Here are some points, one per row:
-32;-20;-8;7;-11;-21;0;1;-23;-15;28;-1;-6;11;17;43;-36;-9;-10;-8;12;11;-11;-16;-59;24;10;64;-39;-32;25;-5
-3;11;33;-28;-8;-45;-6;-13;-10;16;-12;13;11;6;19;6;-26;34;-23;-49;32;-28;37;-15;22;22;0;18;-2;-11;4;-1
-24;-22;-23;17;-11;14;-6;-10;-51;-42;-18;-23;-4;-7;4;18;-34;-11;49;-5;-33;-1;36;-9;18;-1;-11;11;10;-9;-57;3
-23;-20;2;7;22;-8;14;7;-17;44;12;-9;-13;6;-39;-29;35;-48;20;-3;38;-2;17;27;43;14;16;24;11;13;-28;7
40;23;15;58;31;9;-27;-47;6;4;34;-4;13;1;11;26;-47;-12;13;-5;34;-2;16;-30;19;-47;-37;31;-5;8;5;11
15;20;-14;3;-31;13;30;-18;72;-22;-25;-9;19;-26;-28;19;3;0;22;-3;13;-12;-5;14;5;-17;-36;4;-31;2;-14;39
-7;35;0;-46;-25;30;9;-30;12;-19;3;9;-10;15;5;-10;-6;-10;-21;19;-9;25;4;-19;-14;-10;9;-5;-18;28;5;-29
-10;-16;32;34;10;10;-6;21;12;-25;-19;-17;26;-11;29;5;-24;-43;-30;-7;-16;-38;34;39;-17;1;24;-4;15;-9;11;31
-48;15;25;8;-23;-5;38;6;0;19;3;-98;-10;-12;-12;-1;9;-2;11;6;14;-5;-8;-6;9;29;-9;1;17;17;-11;2
-5;-14;57;-21;-6;-10;-18;11;-2;8;21;28;2;-9;-15;20;22;-19;9;15;-13;-45;-32;-29;-18;20;20;30;14;-8;-30;8
10;-32;40;15;-9;16;3;9;-17;7;-5;23;50;10;10;22;46;2;2;45;20;-22;0;-28;13;-2;-7;18;9;-3;13;1
-10;-7;-15;-9;24;3;-20;46;-6;16;-24;27;34;10;-21;-4;-22;-71;15;-14;7;-11;3;4;12;-15;-2;9;-9;52;54;-17
7;-11;5;-24;17;-8;-10;-41;5;41;-15;24;-8;-37;-9;20;-9;8;0;19;-51;13;33;-35;20;24;43;12;-25;-11;24;-3
27;-3;4;3;3;0;-4;12;43;-23;2;-5;-4;-7;8;-26;49;33;-7;17;-7;44;28;7;-46;1;-27;12;-17;41;6;35
-9;38;-11;4;-4;-6;-34;-12;-2;2;-53;-8;8;-47;-19;-71;-22;39;19;24;47;-10;5;-17;3;-10;55;-8;-9;-9;2;5
-23;10;33;17;3;2;-43;-21;-22;13;-3;10;1;-6;40;-3;-10;-31;11;-16;-28;1;-44;-6;-1;1;26;8;49;34;-1;30
-8;5;-7;8;41;84;6;-8;8;-32;10;-2;-44;-3;-13;15;6;-6;-64;25;1;29;-9;8;30;17;6;-14;-27;8;-17;3
-10;20;-19;-9;-3;-13;12;50;26;75;25;5;6;1;27;31;-40;28;-42;12;-20;39;8;16;10;15;-16;-31;18;-18;-13;8
-12;17;13;-33;14;-4;37;-14;-8;-18;2;10;18;-11;17;-71;-5;-11;-14;-9;-40;30;-14;9;28;27;-90;-5;-13;4;9;-20
12;4;-28;-3;11;3;-16;65;10;0;-5;-12;7;27;-12;3;-18;16;55;-22;-55;-26;8;-39;-3;11;19;-19;-18;-19;16;61
31;13;-12;-3;25;24;-36;-4;-27;9;28;-19;17;29;5;-3;25;26;-5;-3;2;-38;-16;1;15;13;11;20;-12;-11;7;-6
0;33;-5;-37;-68;26;20;4;15;0;2;29;-43;47;-30;1;-21;-13;-32;8;7;44;-5;16;26;-3;-35;12;-12;12;-20;20
16;-45;5;-44;-15;8;-19;-5;0;-35;62;-6;8;-21;10;-56;-24;11;-14;3;5;6;3;22;8;-17;-5;-19;16;-10;45;17
23;-9;-2;-14;-13;-88;16;4;-16;-26;-4;-31;4;-2;-48;19;-4;0;-54;8;-28;17;-43;-15;33;-31;0;-7;-8;21;8;-5
24;15;-26;-49;-7;-4;-21;-2;-11;-26;-26;-3;18;-9;24;32;62;-44;8;-6;0;-11;23;24;-3;5;0;-8;11;-36;24;-3
2;-46;-43;-33;33;-9;15;-39;32;-1;-24;-14;5;-2;14;17;0;2;20;14;23;-12;-14;19;-25;26;-16;-5;-20;22;13;18
-10;-1;-22;-12;4;-6;27;-12;0;50;-13;-19;-20;9;24;-10;33;18;-18;-1;-25;1;29;-5;-27;-48;-16;26;33;44;20;10
39;-2;-9;-27;18;6;12;62;10;10;-12;-25;17;-9;32;-28;-13;-7;-6;42;-8;55;-14;43;-1;-12;17;12;-28;3;-22;-47
-7;-18;16;-38;36;21;-11;1;-25;-29;-47;-7;25;-14;-14;38;0;60;8;-41;-16;12;16;37;7;-23;16;-8;-19;16;-37;7
-25;51;12;44;-17;-12;-4;11;-22;-13;15;-3;31;27;-23;10;29;21;32;-3;34;22;-35;30;-30;34;-9;-2;-13;-7;28;-5
41;16;-14;36;-6;-29;13;-34;2;5;23;21;17;37;-21;-1;-6;3;4;-3;-1;28;1;17;-15;56;12;-11;48;-4;19;-9
14;0;1;22;0;-15;31;13;-12;-4;-1;34;-52;0;58;-5;1;14;19;-7;18;-33;-16;10;49;-1;37;32;24;-19;28;12
-22;11;-32;23;-33;-5;2;0;17;4;57;35;-4;-63;-10;1;4;28;4;14;-29;-26;-8;17;15;5;-22;22;19;-3;10;-55
11;27;-2;-1;11;-7;29;-10;2;1;22;28;-13;12;-26;0;-44;19;-17;22;10;-60;-7;3;-37;16;-12;-29;0;51;-43;-24
-39;-15;-14;10;17;6;-11;-11;2;11;6;12;-9;-23;25;32;4;-16;17;-9;51;51;-42;-24;-8;-14;-17;-46;9;5;-49;-6
45;33;-5;-10;37;-15;5;21;-11;-20;8;3;-23;-15;-38;1;-11;-19;-9;24;17;6;29;-14;-33;-26;-25;-12;56;-30;-17;12
28;-4;17;29;-3;-18;-36;9;7;6;-15;-23;-108;9;-5;6;6;-8;24;-5;4;-20;10;20;-3;8;-26;-22;-30;-17;20;-43
7;-39;-13;40;-70;1;-12;16;-46;-2;-21;1;7;-26;27;10;43;8;-5;-29;24;4;21;-53;-8;23;21;-52;-9;9;5;3
-14;-20;-11;23;6;52;-34;7;-7;33;-69;10;-3;22;-32;-35;5;-2;-18;1;12;-13;-35;-5;-13;-11;-45;24;20;-57;-6;-14
-15;-22;3;6;-9;-15;30;-37;-7;-8;5;6;14;58;12;0;-16;18;37;58;-24;-21;12;12;-3;-37;23;-69;-5;-39;10;7
34;-12;36;-21;-18;57;37;-17;17;3;-3;-16;17;-15;-1;4;-14;3;4;-43;-29;7;-15;-10;-6;-16;49;-10;23;5;13;-20
-10;-8;-9;9;21;-17;9;-4;-23;26;33;19;-12;-4;4;-29;30;-26;5;-55;-7;-15;0;17;-28;-53;22;-17;-59;-14;-27;18
-55;-12;-1;40;6;-26;-19;14;69;-42;15;6;11;40;-8;-16;41;14;-17;-28;13;6;1;-36;14;4;29;14;26;-17;-32;-55
There is one direction along which these points spread out most. Take the direction at right angles to it along which they spread out most. Go by this last direction. For each point below, how far along it does it lie, from 0 to 99? The average is 50, and the first point in the table lies past the average. One standard deviation of the points above along it is 16.
-12;17;13;-33;14;-4;37;-14;-8;-18;2;10;18;-11;17;-71;-5;-11;-14;-9;-40;30;-14;9;28;27;-90;-5;-13;4;9;-20 50
-14;-20;-11;23;6;52;-34;7;-7;33;-69;10;-3;22;-32;-35;5;-2;-18;1;12;-13;-35;-5;-13;-11;-45;24;20;-57;-6;-14 62
39;-2;-9;-27;18;6;12;62;10;10;-12;-25;17;-9;32;-28;-13;-7;-6;42;-8;55;-14;43;-1;-12;17;12;-28;3;-22;-47 32
15;20;-14;3;-31;13;30;-18;72;-22;-25;-9;19;-26;-28;19;3;0;22;-3;13;-12;-5;14;5;-17;-36;4;-31;2;-14;39 43
14;0;1;22;0;-15;31;13;-12;-4;-1;34;-52;0;58;-5;1;14;19;-7;18;-33;-16;10;49;-1;37;32;24;-19;28;12 57
24;15;-26;-49;-7;-4;-21;-2;-11;-26;-26;-3;18;-9;24;32;62;-44;8;-6;0;-11;23;24;-3;5;0;-8;11;-36;24;-3 30
-24;-22;-23;17;-11;14;-6;-10;-51;-42;-18;-23;-4;-7;4;18;-34;-11;49;-5;-33;-1;36;-9;18;-1;-11;11;10;-9;-57;3 39
23;-9;-2;-14;-13;-88;16;4;-16;-26;-4;-31;4;-2;-48;19;-4;0;-54;8;-28;17;-43;-15;33;-31;0;-7;-8;21;8;-5 50
